Turns in one plane each, and the order they were made in; the first pair answered:
q_217 (before => after):
[ 18 -21 -12  17  -3  11 -16 -14  20  20 -15  10   7 -42  -8 -45  12] => [ 10  -4  -2 -18 -30   3  -4  -2  30 -23  15  30  10 -30   6 -31 -37]
[ 22  -4  -6  17   6   1 -11   3   6   7  -2 -14 -17 -13  -7  -7  11] => [ 15   9   3  -4  -8  -5  -3  12  13 -18  14  -1 -20  -5   7   3 -19]
[-12  -8 -19  -1   5  30   1 -17  21   9  11  29 -11  12  17   5  -6] => [ 15 -22 -27  27   3  23   5   1  19  18   7   9   0  -6   7 -18  13]
[ 24  -8 -12 -11 -10  12 -17 -14  26 -17   3  21  -4 -14  22  -9 -38] => [ 12 -16 -17  -6   9  27 -25 -37  20   8 -17  24 -13  -9  11  -3 -12]
q_220 (before => after):
[-17   8  10  -4 -17 -13  13  32 -28  -2  19  -9  11  13 -12   6   3] => [-37  11  12 -17 -11  -4   6  18 -18  -2  20   3   5  23  -2  15  -8]
[ -7 -19 -15  16   3  13 -14 -21  27   6 -16  11  19  16 -11 -23   6] => [  5 -10 -18   5   6  23 -17 -25  34   2 -13  18  -6  13  -1  -8  -2]
[ 31  -3   2   8   2   0 -12  -3  29  11 -11   0 -19 -24  -1 -22 -14] => [ 20 -12   6  24   1  -8 -13  -1  23  13  -9  -6  10 -22  -7 -33  -4]
q_316 (before => after):
[ 60  28  -8   5  23   2   9   3 -30  10 -30 -37 -65 -10 -34  12  25] => [ 32  16  12  19 -22 -38  29  41 -40 -32   9 -48  23   0 -39 -36   1]
[  0  29  19 -21  21   7 -27  -3 -16  15   3  -9 -34 -13  -6  13  14] => [-15  24  31 -13  -7 -20 -15  17 -17 -14  25 -14  24  -6  -9 -13  -1]
[ 16  13 -18  -9  -4  12  24  29 -11 -22   4   6  30   6 -18 -11 -19] => [ 36  11 -31 -14   9  29  14  10   8 -11 -10  12  -6  -4 -12   2 -19]
[  2  13  13  -2 -21  -7  19  31  -4 -25  19 -10  40  -3   4 -14 -21] => [ 39  17  -6 -17  10  29  -2  -5  24   1  -8   5 -29 -21  13  15 -15]

(2 to 3 turns a pair)
[-17 -20   2 -24   6  40  -4 -10  15 -19  19  40 -20  18  18  29 -17] => [  1  -3   5 -10  14  22  26  36 -44  -6  22   8 -23  21 -11  39  15] | q_220 q_316 q_217
[ -5   3  -3 -30  28  33  18  -5  -8   5 -11   7 -12  19   3  35  13] => [ 10  -3   6 -17  -1   2  37  40 -10 -28  13  -7  32  11   0  -1  -3] | q_217 q_217 q_220
[ 38   8  -5  18  23   3   2  13  -7  27   3 -22 -19 -18  -3   1  22] => [ 20 -20  -1  28   2   1 -15  -8  33  10   9 -14  24 -21  10 -34   2] | q_220 q_316
[  7   3 -25  -4  33  34  -2 -11  32  25  -5  14 -61   4  16  25  -1] => [ 15  -7 -10  45   9 -14  26  57  -9  12  17 -33  13  -6 -12 -25  23] | q_220 q_316
[ 28  11 -23  17 -46 -32  34  17  26 -49   7   3  41 -35   2 -64 -39] => [ 37  53 -41 -36  -1  13  30 -15  14 -17 -20  29 -69 -26   9  26 -32] | q_316 q_217 q_217
[-21  -8   7   5   9   1 -24 -32  11  20 -17  -1  11  12  15   5  18] => [ 39   9   0  -1  10   1  -8   1  14   5 -11 -10 -32 -12  22  12   3] | q_316 q_220 q_220
[ 12  -1  21  27 -20 -12  -2  21  14  24 -11  14  20   1  30 -42  16] => [-19   2  17  10  -4   4 -13  -9  12  42 -21  30   0  16  31 -16  24] | q_217 q_217
[  1 -15   3  -6 -30  -1  -5  -1  46 -28  12  11  17   5  17 -19 -38] => [ 31 -11  -3   7 -28  -7   3  17  36 -27   8  -2   7 -12  12 -24 -31] | q_220 q_220
[ 19   1   6  -8  -4  -5  -2  -3  11 -28  12   4   0   0  22  -3 -16] => [ 21   8   1   6  15  -7   5   7 -27   2  -2 -15 -12   0   1   8  22] | q_316 q_220
[ 24   7  17  11 -20   3 -12   4  12  -6 -12 -34  16 -30   6 -10  -1] => [  9  14  16   9  -5   9  -7  -1 -14  19 -23 -37   4 -19  -8  11  27] | q_217 q_316 q_217
[  1   2  -5  10  16   7 -11 -25   9  32 -21   5 -18  -2   3   9  16] => [ 21   6   2  23  -8 -22  15  26 -11   7  -1 -18  11  -8  -4 -14  11] | q_217 q_316 q_316
[ 17   8   2  -2  27  -6   3  13 -28   0 -24  -1 -11 -24   7   8   0] => [  2   3  12   7  14 -19   7  21 -36 -13 -13  -4  19 -17   4  -6   0] | q_217 q_220
[-47  23   5 -24  20   5  24  15 -44  17  -4   6 -26  23   0  27  11] => [-12  11   7 -27 -17  -5  20  27  15 -37  23  19  -7  -6  31 -11 -52] | q_316 q_220
